Each row of M is roughly a mix of the hidden directions of one of 3 groups.
M (104 x 13):
[[-37 -27 -12  18  -2 -19   5  12 -37 -21  21 -15 -17]
 [ 34  -1 -23 -27 -15 -27   7 -17  32   8 -11 -18  25]
 [  6  28 -35  -9  31 -44   7 -13  -5  -1 -18  14   3]
 [ 24 -52  26   3 -15  10   6 -28  -4  -4   3  17 -22]
 [ 20  11  17 -30  23  36 -23  -2  26   9 -17  18  21]
 [ 51  -9  -4   4 -25   1  14 -39  16  15 -15   7  -4]
 [-23  16  19  18  13  43  15   8 -16   4  22   5 -37]
 [  9  18   5   4  26 -18  18 -49  12  -7 -30  -1  24]
 [-13  16 -28  30  -1  13  19 -10 -23  25   9 -15 -41]
 [ -9  12 -30  38   0   8  22 -14 -26  17  -1 -23 -33]
 [ 15  25  -3   2  17 -48  22 -38  -1  11 -16  -9   3]
 [-20 -24 -10 -21   8  33 -19  45  -6 -13  19  17   1]
 [ -5 -19  10 -21   4 -24 -40  13   1 -19  -6  39  26]
 [-12   4  13 -20  17  37 -23  37 -12 -15   4  24  24]
 [ -6   9 -27  40   4  -7  18 -19 -29  18   0 -25 -29]
 [ 11 -13  17   0  -9  15  12 -37  29  28 -38 -20   1]
 [-15  14 -11  37  13   7  26  -6 -25   9  13 -27 -37]
 [ 18   2 -33  30 -26 -29  10  -8 -27 -19  14  21 -11]
 [  6  10   3  -8  33 -40  19 -45   4   2 -22   6   5]
 [-36  -7  36  15  15  24 -13  25 -23 -14  12  18 -14]
 [-14 -24  11   1 -21  46 -23  35   5 -12  20   2  -8]
 [ -8  60 -23  -9   6 -11   2  24   6   2   5 -22  16]
 [-23 -19  41 -11   8   3 -28  29  -2 -24   3  24  18]
 [ 22  10  21 -37  -6  11  14 -18  32  21 -18 -31  -7]
 [  4 -14 -32  27   1 -47  -4 -14 -18  -7 -23 -22  13]
 [-16   4  36 -40  17  22  -1   6  25  15  -9 -32  -2]
 [ 31  -2 -32 -26 -18 -28   0 -15  28  10 -14  -8  26]
 [ 16  -6 -21  25 -29   6  25 -10   4  23   7 -48   5]
 [-22 -35 -10 -23  18  31 -15  33   3 -16  23  11  -4]
 [-23   0 -22  46   9  -8   9  -4 -37   3  -5 -20 -26]
 [ -8  20  47   0  10   2 -22 -19  14 -30 -17  28   2]
 [ 34  -2 -27 -24 -20 -27  -1 -22  26  13 -14  -7  26]
 [ -2   4  43 -34   0  28  -9  19  23   0  21  25   4]
 [  1 -36 -23   7 -22   5  18  11   1  22  29 -37 -18]
 [ 31   4  32 -39  -3  23   8 -15  30  14  -5 -19  -8]
 [-35  -6  26  28  22  14 -10  19 -31 -22   5  14 -17]
 [  4  -8  18 -10   7  24   0 -27  31  29 -41 -16  14]
 [ 11   8  30 -32  -5  33  21  15  38  -5  12 -15  12]
 [  0  -8   4   9 -41  43 -14  41 -12   9   9   1   2]
 [ 33 -40  28  -1 -16  21   7 -35   2  -3  -2  11 -18]
 [-15  32 -21   0  15 -12 -13  42 -18 -18  31  10  10]
 [ 32  10 -30  -6 -13 -15  28 -22  21  16  -7 -36   7]
 [  7 -38  17  16 -18   4  20 -39  10  18 -21 -22 -13]
 [ -3  23  56  -8  15 -12 -13 -21   3 -16 -15  25   5]
 [ 56  -7   0  -4 -10  37  -1 -31   5   1   4 -15   8]
 [-18  13 -11   6 -13 -32  16  25 -26 -20  37 -14 -22]
 [-21 -14  17 -23  45  -5 -13 -16  17 -33  -1  24  -4]
 [ -5 -44   4  10 -26  11  10  -2  12   9  28 -33 -28]
 [ 15   9 -15  24 -48  16   6  25 -12  25   8 -26   1]
 [ -9   8 -21  45   5   3  23 -14 -28   8  -3 -31 -27]
 [ 16   0  14 -49  -7  14  -4  17  40 -10   3  16  24]
 [ 24  -3  14 -46 -14  -3 -11   0  38   2   1  14  31]
 [ 45  -8  -5  14 -23   7  12 -41  15  17 -24   4   2]
 [ 56  -4   2 -10 -23   8  13 -37  17  12 -10   0  -7]
 [-13   3 -28  43   3  -7   3 -18 -38  14  -7  -4 -30]
 [-15 -17 -19  25  -9 -26   3  16 -37 -24  32  13 -16]
 [ -5 -15 -31  34  -5 -37 -15 -20 -32   8 -20  -4   1]
 [  8 -13  26 -37  -3 -11 -23  15  26 -19  -3  21  35]
 [ 42 -15   2  15 -15  33   6 -43   4   4 -12 -14   7]
 [ -7  21  44   0   7   4 -24 -18  13 -27 -21  33   4]
 [  9 -47  26   1  -7   9  10 -35  17  21 -26  -6  -9]
 [  5  -7 -48  -5 -10  20   7  42 -23  21   3   0  12]
 [ -3  -8  27 -26  25  35 -20  -6  26  16 -27   8  18]
 [ -2  11  42   5  15 -16  -3 -47  23 -21 -14   4  -2]
 [-11  22   6 -21  28   0 -27  21 -10 -22 -11  45   9]
 [ 16  34 -14  -2  22 -49  18 -25  -6   9  -9 -12   8]
 [  5 -42  11  18 -16   4  14 -42   6  15 -30 -10 -10]
 [-22 -16  46  -7   8  13 -26  25  -4 -22   0  26  16]
 [ -5  26  35  -4  20 -15 -17 -25   9 -25 -24  32   3]
 [ 13  19   4   4  17 -45  23 -44   3  10 -15 -12   2]
 [ -6  22  13  13   4  42  34   2   1  12  18 -23 -32]
 [ 10 -26  18   8 -23 -15  13  -5 -22 -25  28  26 -34]
 [-22 -44 -28 -16  25  28  -4  11  16 -20  13   6  -4]
 [ 17  -5 -19  27 -23   0  29 -25   9  21  -3 -44   7]
 [-17  -4  16 -23  32  26 -23  14   3 -30  -1  35  15]
 [  8   0 -25  12 -39  27  -3  43 -16  19  11 -12   4]
 [-13  -5  25 -27  33  35 -27   6  18   7 -18  14  18]
 [ 16 -19  13   1   9  31 -14 -29  23  18 -39  17  20]
 [  7  14  37  20 -14 -29   4 -44  18  -3  -7 -13 -18]
 [ -3  56 -27 -10  11  -6  -8  32  -1  -6  15  -9  20]
 [-38   9  -3  -7  17 -13 -12  41 -23 -23  28  11  -4]
 [ 21   9  19 -43 -14  24  11   4  42   7   9  -3  16]
 [  1  -8 -14   9 -37  39 -12  45 -15  11   7   2   2]
 [ 16  -3 -38  23 -30  14  20   7  -4  24   2 -36  11]
 [ -3  21 -20  -2  23  13 -17   0  23  27 -35  -8  39]
 [-29  -8  22 -18  33  21 -30  25  -1  -9   1  29  12]
 [-17 -13  14 -24  50 -13  -4 -23  15 -27  -4  21  -1]
 [ -7  10 -28  17  -1 -18  -8  25 -35 -30  31  24  -2]
 [-33  -4  26  34  18  19  -3  13 -35 -11   7   7 -24]
 [-14 -26   2  33 -21 -29  15   1 -26 -19  19  20 -26]
 [ 28  14 -40   1 -13 -11  27 -26  12  23  -5 -29  -7]
 [ 21   0 -32  31 -32 -29  20 -13 -21  -8  15  -9 -14]
 [-19 -25 -14  18   6 -43 -26  12 -23 -20 -19  -1  18]
 [ -5  -3 -36  39  -6 -21  -9   1 -26 -15  -1  39   8]
 [-32  -1  12  35  21   6 -11   8 -40 -11   7  19 -27]
 [ 31  -6  20 -12   4  33  -8 -29  28  17 -29  13  14]
 [-31 -13  -5  23 -16 -39  21  15 -20  -8  22 -11 -26]
 [ 22 -16  -3 -33 -11 -29 -20   0  25  -8 -15  10  41]
 [-17  13 -13   7  -4 -35   5  37 -22 -18  39   8 -15]
 [-10  -4 -28  43   7 -19  -6 -17 -43   4 -11   2 -20]
 [ 15  18   5 -22  24  32 -26  -4  24  10 -25  21  29]
 [ 30   0   2 -43  -9   0   4   5  42 -11  -7   1  32]
 [ 16  -4 -34  23 -29   7  22   0   0  24   8 -44   4]
 [ 15  21   0  11  10 -40  23 -45  10   6 -11 -24   4]]
One row of each group comes first, with its name. Which group is each row after those in?
[ 18  36  27  23 -26 -31   5 -29   0  12 -16  -7  -7]  (69)
[ -6 -10  27 -35  19  23  -8  -8  31  25 -30 -15   8]  (94)
[-13  19  19  13   6  48  30   7  -3   7  18 -16 -31]  (33)

[-18  -6  22 -27  27  -2 -22  10  -5 -19  -6  50  -6]  (69)
[-37  11   5 -10  19  -9 -13  43 -18 -21  31   9  -4]  (94)
[ 34   6 -28 -25 -18 -14  15 -16  33  14  -9 -22  19]  (33)
[ 22  49   1  19  -4 -13   5 -25   0   2 -32   1  27]  (69)
[-34 -17  -5  21  17  -6 -22  16 -22 -16   0  45   8]  (94)
[-13   8  36 -13  29  -4 -17 -20  11 -30 -16  36   3]  (69)
[ -7   0  -2 -20  51 -29   6 -31  10 -18 -13  18   4]  (69)
[ 13   3 -24  34   0  -1 -17  -5 -14 -11  -8  54  18]  (94)
[ 34   1   5 -40  -5  -4   4  -1  41 -16  -7   2  33]  (33)
